Here are some numbered points:
np.array([16, -2, 10, -37, -20, 32, 11, 49, 42, -2, 22, 23, -58, 34, 12, -27, -2, -35,
          -9, 23, -4, -21, -61, -17]) 0
np.array([13, -49, -67, -25, -29, -11, 54, 21, 36, 20, -5, 7, -48, -40, -5, -25, -44, -10,
          13, 21, 21, -37, 53, 43]) 1
np.array([8, 23, 3, -23, -16, 47, 53, -47, -11, 26, 3, 22, 59, 13, -17, 45, -27, -35,
          -6, 23, -58, -10, 53, -39]) 2
np.array([-54, -12, -13, -18, -13, 7, 67, -91, -16, 52, 22, 42, 23, -16, -43, 76, 3, -32,
          0, 26, -28, -3, -34, -37]) 3
np.array([89, -9, 37, 60, 2, 13, 44, 39, 74, 3, -20, 7, -65, -9, -6, -23, -41, -35,
          -67, 19, 9, 57, -5, -18]) 4
np.array([-36, -18, 25, 23, 78, -77, -27, 43, 36, -59, 18, -29, -21, -2, -13, -43, -12, -10,
          -10, 26, 53, -11, -70, -28]) 5
np.array([-15, -43, 3, -13, -22, -21, -33, 43, -19, -57, 7, -10, 0, -77, -11, -26, -8, 36,
          5, 20, 99, -7, 39, -29]) 6
np.array([38, 23, -9, 6, -9, 21, 10, -16, -14, -4, -19, -123, 79, 29, 14,
          48, 3, 44, -17, 4, -5, 17, 21, -33]) 7
np.array([-58, 39, -25, -13, -7, -17, -30, -87, 3, 62, 3, -39, 43, 24, 15, 48, 1, -16,
          8, -70, -14, -59, -54, 70]) 8
np.array([50, 6, -6, -1, -34, -11, -32, -55, -10, 43, 25, 83, 32, -2, 68, 41, -6, 64,
          4, -17, -4, -51, -7, -31]) 9
np.array([-59, 17, -32, -2, 68, -42, -38, -56, -17, 60, 5, -27, 19, 58, 35, 39, -17, 48,
          0, -59, -29, 12, 6, 53]) 10
np.array([-11, -11, 17, 107, 68, -32, -57, -40, -16, 59, 30, 55, 20, 24, -64, 70, 43, -10,
          -3, 23, -6, 37, 10, -19]) 11
np.array([-12, 127, 72, 39, -5, 37, 10, 45, 14, 19, -123, 49, -70, 16, 13,
          -22, -7, -33, 35, 0, 59, -58, -40, -23]) 12
np.array([-12, -55, -25, -15, 64, -45, -31, 42, 21, -61, 17, -50, -11, -90, 14, -33, -23, 69,
          -9, 21, 59, -21, -26, 70]) 13
np.array([63, -13, -9, 9, -44, 19, 57, -6, -31, -2, 17, -72, 72, -7, 73, 45, -14, 63,
          -22, 6, 10, -8, 19, -20]) 14
New points follow, each followed by the numbers of its three nearest points above, looking only along the 6 directions in which the numbered points spread most, nearest first.
np.array([-44, 1, -38, 5, -4, 19, 60, -32, -34, -5, 37, 16, 45, -41, -15, 37, -33, -7,
          3, -76, 69, 23, 7, 51]) 9 3 1
np.array([-9, 8, -1, -7, -20, 2, -12, -56, -8, 19, 24, 0, 72, 24, 54, 34, -21, 72,
          11, 2, 52, -10, -5, -24]) 9 14 7
np.array([-21, 35, -38, 14, 61, -39, -53, 10, 37, -28, 18, -23, -19, 58, -66, -32, 76, 15,
          22, -8, 81, 32, -19, 59]) 5 13 10
np.array([40, -11, 25, -30, 49, -45, -25, 0, -31, -16, 21, -22, -27, -9, 12, -20, -16, -12,
          -84, 7, -7, 42, 37, -21]) 5 0 4
np.array([49, 14, 13, 26, 16, 73, -31, -20, 20, 39, 20, -13, 73, 44, -18, 35, -13, -28,
          -1, 36, 30, -27, -42, -26]) 2 7 9
np.array([42, -10, -18, -18, -20, -6, 52, 10, 29, 35, 0, 43, -20, -33, -63, -29, 70, -17,
          -14, 26, 7, -58, -12, -24]) 0 1 2
np.array([88, -4, 13, 49, -34, 52, 43, -2, 56, 53, 36, 22, -35, -27, 0, -26, -20, -13,
          21, 9, 9, 26, -45, -13]) 0 4 2
np.array([23, -4, -30, 15, -22, 32, 50, 33, 31, -6, 8, 27, -44, 19, -17, -19, -33, -3,
          56, -72, 47, -14, -8, 77]) 0 1 5
np.array([-35, 16, 11, 38, -22, 45, 42, 41, 37, 17, -23, 47, -51, -32, 2, -23, -10, -5,
          -81, 2, -39, 27, -7, -28]) 0 4 1
np.array([51, -10, -76, -19, -47, 116, 56, 10, -96, 19, 28, 49, -18, -21, -42, -32, 15, -40,
          -9, -77, 5, 89, 9, 47]) 2 1 0
np.array([-29, -51, 6, 46, -27, 58, -37, 59, 14, -73, 24, -46, -15, -30, -29, -35, -15, -35,
          0, 40, -28, -53, 27, -18]) 0 1 6
np.array([-48, -29, -52, -89, -10, -9, -19, -32, -91, 36, 30, -9, 3, -16, -6, 32, -46, -9,
          -17, -84, -19, 117, -40, 44]) 10 8 3
